In the rows, zero is written as 128.
A single turn carries every row of the set below to another of its rows. Some are shown first; where does it send the rows asked next?
fofa: [ 98 108 116 140 102 100 142 120 104 174 130 116 141 131 131 130 105 144
 131 115 120 124 139]
nezi: [144 128  77 156 140 137 155  96 136 113 138 131 123 115 129 120 129 152
  96 157 110 129 111]
mena: [ 84 122 149 117 124 129 131 149 112 130 137 131 124 126 164  96 117 130
 138 147 137 157 123]
lize: [139 121 136 136 125 131 139 102 151 138 149 120 131 125 151 148 137 122
 119  80 103 159 112]
dor: [122 137 110 145  71 138 112 113 133 151 156  93 122 121 177 128 152 114
 148 141 126 151 127]
Pumo: [151 154  91 120 116 135 124 140 127  85 139 123 135 100 144 128 137 113
 124 137 154 138 147]
rago: [122 151 100 126 125 136 143  96 154 132 134 138 104 117 118 173 125 130
 123 102 129 159 119]
Goli: [117 125  85 151 141 131 141  93 123 136 142 141 147 106 156 111 138 137
  97 152 103 159 109]
tugus: [111 112 111 145  99 104 149 124 111 162 124 113 133 137 114 137  98 155
 131 117 125 107 141]
Rezi: [109 124 131 131 125 137 156 153 137 101 123 139 115 139 130 100  99 146
 143 151 145 127 131]
zum: [120 105 139 143 125 126 117 121 114 152 142  97 144 172 149 122 119 118
 106 135 104 177 122]
vepaf: [107 129  67 133 127 130 142 131 152 169 124 108 139 141 120 113 117 120
 131 129 111  95 124]
faza: [ 71 142  89 109 109 132 139 114 142 130 138 123 132 163 149 131 125 131
 135 177 125 129 129]
dotar: [131  99 117 154 125 134 142 121 140 127 127 130 152 178 128 115  94 121
 123 131 107 159 128]
mume: [ 75 146 100 105 112 129 129 114 131 137 144 103 119 163 149 139 136 135
 124 179 125 127 125]
pez: [113 135  80 126 126 129 128 132 134 174 137  77 121 140 118 125 133 125
 116 137 114  95 120]
fudo: [139 118 108 144 121 138 125 155 144  91 127 155 104 140 152 117 126 134
 142 167 131 144 126]
pura: [118 117 124 130 121 131 106 153 119 116 138 147 112 130 180 115 143 123
 134 165 125 168 121]
Ditet: [123 101 144 155 108 131 123 115 123 130 192 111 114 129 135 129 107 128
 117 142 158 133 135]
gato: [152 122 135 140 126 134 140 105 154 133 149 106 119 127 140 158 135 128
 114  85 106 150 110]
bup: [ 84 145  90 110 110 135 141 115 144 124 135 112 118 164 137 138 127 141
 128 178 130 115 127]
pef: [140 152  94 118 114 133 115 137 124  96 140 128 142  98 157 124 139 106
 125 134 150 147 145]
Mubu: [ 90 129  83 126 123 128 125 128 132 189 136  97 142 133 139 111 135 112
 125 129 107 116 122]
Fet: [171 129 107 133 118 111 129 165 125 165 132 110 145 134 132 148 131 140
 118 175 130 125 134]
rifi: [138 134  95 144 140 130 132  94 112 135 150 105 118 108 148 126 148 151
  82 159 104 145 106]
pupi: [149 123 109 129 118 108 122 162 117 178 134 121 163 127 154 139 134 126
 120 171 122 143 132]
Raz: [115  96 142 160 110 133 125 111 124 134 191 125 128 128 142 119 105 121
 125 135 155 141 135]
Sile: [144 126 125 130 120 135 107 159 122 103 139 118  83 138 155 133 147 141
 123 175 131 145 119]
gemo: [149 120 129 145 125 135 148 103 161 127 145 122 131 128 139 148 125 127
 122  80 107 148 114]
vaka: [134 103  60 107 145 124 151 133 140 127 140 128 118 138 115 127 142 107
 139 126 110 167 122]
Favo: [129 107  72  99 143 119 137 132 123 145 146 112 117 133 131 132 156 103
 131 127 110 178 116]
vidu: [130 130  89 162  72 146 134 114 158 129 142 125 134 126 160 119 126 115
 165 137 127 138 138]
Fomav: [144 108  69 101 142 121 144 137 131 129 145 103  99 137 108 140 150 114
 127 132 112 162 117]
fodu: [127  97 137 161 108 136 132 112 133 123 188 126 122 131 130 120  98 125
 126 137 157 129 136]
Fimum: [109 112 121 137 101 100 139 123  99 174 133  96 125 134 123 140 110 152
 123 118 122 114 138]
Feme: [113 135 153 117 126 130 132 156 112 119 142  92  92 136 137 114 123 150
 122 159 143 133 123]
mema: [158 122  97 139 117 113 139 162 136 160 124 138 166 131 137 135 118 130
 132 168 124 131 138]
Zor: [117 153 110 120 126 136 132  98 143 141 139 126  98 113 128 177 137 130
 118 103 129 165 119]
paz: [109 151 104 124 123 135 137  97 147 142 136 141 112 113 132 170 132 123
 123 101 126 172 120]
doto: [151 108 132 149 125 129 130 125 130 126 134  80 118 181 113 134 110 137
 105 141 111 144 121]
mis: [152 141 100 154  71 143 127 118 149 123 149  82 100 132 145 141 140 131
 149 145 134 123 129]
godam: [145 155 100 117 115 132 113 141 117  94 144 113 132  99 154 131 148 112
 118 140 151 147 143]

Zor goes to paz
mena goes to Rezi
dor goes to vidu
Now these:
Sile goes to pura
bup goes to mume
Favo goes to vaka
gemo goes to gato
mema goes to Fet
vepaf goes to pez
nezi goes to rifi
fodu goes to Ditet
tugus goes to Fimum
zum goes to dotar
Pumo goes to godam

A single turn carries every row of the set below to another of its rows. Some are shown first; where does it send the rows asked next?
vipos: [136 138 122  77 112 109 165 135 130 116 141 122 137 145 140 139  89 133
 120 141 117 144 150 132 146 131]
basu: [109 138 147 124 133 135 110 144 132 133 115 175 152 127 137 153 103 139
 125 116 103 125  93 126 134 113]
zab: [120 135 109 138 125 126 154 136 110 136 123 140 134 114 172 128 154 121
 126 114 135  92 182 130 129 112]
tudof: [124 121  95 141 122 123 152 132 125 137 133 118 138 104 169 133 135 117
 136 104 145  84 159 121 131 113]
Memuk: [138 112 111  99 125 133 102 136 141 135 137 109 130 121 106 115 113 118
 135 118 118 107  90 120  97 154]
Dabo: [150 138 149 185 112 136 138 127 140 103 129 109  83 126 126 148 129 127
 139 125 133 146 125 112 130 146]
kegi: [132 124 102  91 115 111 168 142 121 107 135 131 159 148 132 122  93 131
 124 146 125 152 142 141 140 140]
nuru: [108 136 148 125 134 135 109 144 115 125 110 185 155 130 126 138 110 135
 115 117 114 136 102 132 127 117]
levab: [133 121 134 154 114 126 118 123 144 136 130  90 130 121 100 116 155 120
 142 131 122 102 120 125 184 121]
raso: [119 134 105 136 115 125 152 126 108 132 122 137 136 107 155 127 150 122
 122 102 149 105 179 127 116 117]
Viz: [147 130 140 196 119 139 138 136 125 103 120 124  97 138 128 129 142 127
 139 145 129 149 127 122 133 148]
Gad: [131 124 132 147  99 122 114 112 141 131 130  91 124 114  80 120 154 123
 137 113 138 115 126 126 169 128]
tas: [121 133 151 119 127 129 109 132 131 130 127 160 145 111 138 154  83 131
 123  99 112 122  90 120 134 114]
vuri: [130 137 147 143  97 126 115 111 128 131 124 100 122 121  78 119 167 126
 127 113 140 128 150 130 159 128]
sez: [124 130 103 137 127 123 151 140 116 139 127 132 134 112 177 132 143 118
 132 117 134  83 164 125 138 111]
bog: [148 128 126  83 113 117 163 129 121 108 149 123 144 138 145 132  84 124
 120 143 118 146 152 130 149 136]
Sutup: [140 125 146  99 143 145  97 150 107 136 127 143 122 145 130 104 135 114
 127 157  88 103 124 125 114 150]
Laka: [141 133 131 194 124 133 144 140 141 103 120 121  97 139 131 136 139 132
 144 147 128 145 114 121 134 141]
Veker: [141 138 133 187 118 131 140 136 151 107 123 108  90 132 127 150 133 133
 146 136 129 144 113 112 134 142]
Voz: [118 127 154 124 124 137 106 130 107 117 118 180 159 116 122 133 103 126
 114 101 123 145 109 131 121 128]
ridi: [142 111 121 105 141 144 100 152 132 138 136 120 132 135 130 106 118 111
 139 146  95  97  94 123 118 148]
vup: [139 138 152  90 125 140  99 137 107 132 124 141 114 138 106 112 142 121
 113 133 104 123 137 128  91 153]
fak: [150 130 150 190 111 140 138 125 126  99 127 120  90 130 125 134 134 124
 133 132 132 153 136 114 132 150]
tubak: [126 124 100 138 115 124 154 124 117 132 130 123 137  96 157 130 137 116
 128  92 153  99 168 125 121 118]
zode: [131 131 148 154 116 131 113 132 127 134 127 104 125 134 105 113 170 120
 137 145 112 107 137 129 187 120]
kose: [126 128 155 121 121 135 104 122 120 119 128 165 151 104 128 142  85 122
 117  91 120 137  99 121 128 124]
metof: [143 121 119  93 115 116 163 130 113 107 145 131 157 137 141 117  88 121
 121 145 122 149 151 137 146 142]
vizu: [131 141 157 146 109 127 115 122 122 130 121 111 116 133  90 115 175 128
 126 135 119 120 156 134 173 122]
dud: [132 136 107  84 115 104 168 137 131 117 136 128 148 152 135 135  97 139
 123 147 120 147 142 136 139 134]
gar: [137 130 127  87 114 132 100 127 125 134 127 123 115 120  94 118 125 124
 120 113 126 124 123 124  80 161]

gar goes to Sutup
kegi goes to vipos
levab goes to vuri
Now these:
Dabo goes to Viz
sez goes to tubak
kose goes to nuru

